In the rows, 128 means zero.
Named turns come first, each shown by rows before and after it. Which turns, in which order, take the first row of each pair that follows to the second? Write the first one first, as in the answered first pair.
Q_488:
[139 139 139 127 172  91 155 159 134 125] => [127 131 118 152 177  96 154 134 146 102]
[160 142 131 140 147 127 162 166 156 176] => [136 134 133 111 155  94 186 130 145 139]
[148 125 143  84 145 103 154 123 100 140] => [125 108 108 143 147 113 137  81 130 100]
[118 125 138 120 157 122 122 128 127 140] => [110 125 134 133 159 125 119 124 126 135]
Q_419:
[125 130 134 133 141  45 142  70 118  94] => [135 118 141 112 135  56 138  65 101 106]
[125 127 131 114 108 145 107 117 112 150] => [115 137 115 160 118 135 111 126 135 136]
[ 72 115 113 148 162 139 151 106 144  86] => [ 76 123 140  79 136 137 157 115 102 105]
Q_811:
[160 120 164 104 149 101 101 117 102 163] => [135 138 144 146 127 112  65 104 116 149]
[135  61  94 158 177 141 137 140 155 120] => [ 87 106  93 181 157 124 126 138 166  89]
[101 163 139 132 128 103 117 129 108 128] => [140 126 146 101 140 112 136 133  96 147]
Q_403:
[154 118 135 108 145 131 150 157 119 155] => [159 106 134 105 143 134 147 140 120 154]
[148 136 121  95 182  97 164 139 121 164] => [152 114 119  92 180 100 156 111 115 155]
[148 142 142 114 152 104 129 151 139 148] => [155 124 137 105 151 102 120 127 136 144]
Pairs:
Between the rows of a pair lie 2 to 3 turns.
[151 133 135 149 144 114 129 160 155 160] => [147 141 147 137 111 143  98 147 138 165]  Q_811 then Q_419 then Q_811
[122 136 112 154 151  78 121 117 139 112] => [150 137 120 169 121 130  81 132 136 147]  Q_419 then Q_488 then Q_488
[148 122 143 113 143 129 153 149 127 146] => [152 114 146 102 125 134 131 129 109 150]  Q_811 then Q_488 then Q_403
[120 103 119 167  97 205  90  86 141 120] => [ 81 189 145 158 133 122 170 186 157 119]  Q_488 then Q_419 then Q_811
[161 111  91 208 187 104  85 117 175 141] => [189  92 146  74 200  78 160 138 121 164]  Q_811 then Q_811 then Q_419
[157 126 137 130  79 141  95 120 131 143] => [117 157 127 159  86 110 113 135 153 119]  Q_811 then Q_419 then Q_419
[139 142 105 178 136  94  68 103 134 129] => [135 175 128 171 137  88  94 165 138 143]  Q_811 then Q_488 then Q_488
[167 139 155  78 136 116 122 132 100 158] => [164 117 111 162 137 151  78  98 139 134]  Q_488 then Q_811 then Q_488
[143 145 109 215 163  97  88 146 179 146] => [197  73 121 129 180  85 107  92 137 160]  Q_488 then Q_488 then Q_811
[110 155 133 157  99 140  95 142 141 113] => [137 140 155  88 130 102 147 154 122 131]  Q_811 then Q_403
[136 120 151 111 110 149 153 160 115 141] => [ 98 117 123 145 105 145 134 104 129  98]  Q_488 then Q_811 then Q_811
[163 105 143 123 116 175 108 127 123 169] => [ 84 167 118 174 120 122 114 126 147 117]  Q_488 then Q_811 then Q_419
[ 78 115 135 141 111 173 139 137 173  97] => [ 71 130 150 113 126 135 167 157 159 101]  Q_403 then Q_488 then Q_488
[171  96 104 164 191 112 147 120 156 137] => [177  69 110 121 172 127 141  79 131 133]  Q_419 then Q_419 then Q_488
[173 126 128 149 162 149 139 186 152 173] => [ 88 149 136  68 129  93 165 108 102  98]  Q_811 then Q_419 then Q_488
[121 138 148 158  95 189  98 152 136  97] => [126 110 164  69 109 144 143 112  96  84]  Q_488 then Q_811 then Q_488
[109 127 115 167  90 176  81 114 131 115] => [116 160 166  97  88 145 118 173  97 147]  Q_403 then Q_488
[104 147 104 162 125 111 133 151 164 125] => [130 122 101 152 146 115 152 154 169 137]  Q_811 then Q_488 then Q_488
[114 125 112 171 140 164 149 141 151 114] => [ 86 130 128 116 126 140 172 115 129  94]  Q_419 then Q_488
[143  97 121 134 197 130 146 140 143 110] => [163  89 136 107 180 155 136 143 128 128]  Q_488 then Q_419 then Q_419
[186 105 146 102 137 145 115 159 121 170] => [137  82  98 147 146 131 119  77 149 100]  Q_488 then Q_488
[106 101 123  86  99 146 169  85 107  94] => [ 87 160 141 107  99 142 186 160 121 105]  Q_403 then Q_403 then Q_403
[146 115 121 125 137 113  63  67 120 131] => [163 124 149  87 136 107  74  93  98 148]  Q_488 then Q_488
[101  97 100 154 148 136 142  79 156  85] => [129 128 162  83  91 179 109 145 102 148]  Q_488 then Q_811 then Q_419
[ 96 117 116 119 137 121 145  82 127  96] => [127  94 124  95 147 129 156  87 119 117]  Q_419 then Q_811
[137 158 169  94 134 100 128 179 134 156] => [152 141 140 163 149 118  99 176 165 161]  Q_811 then Q_419
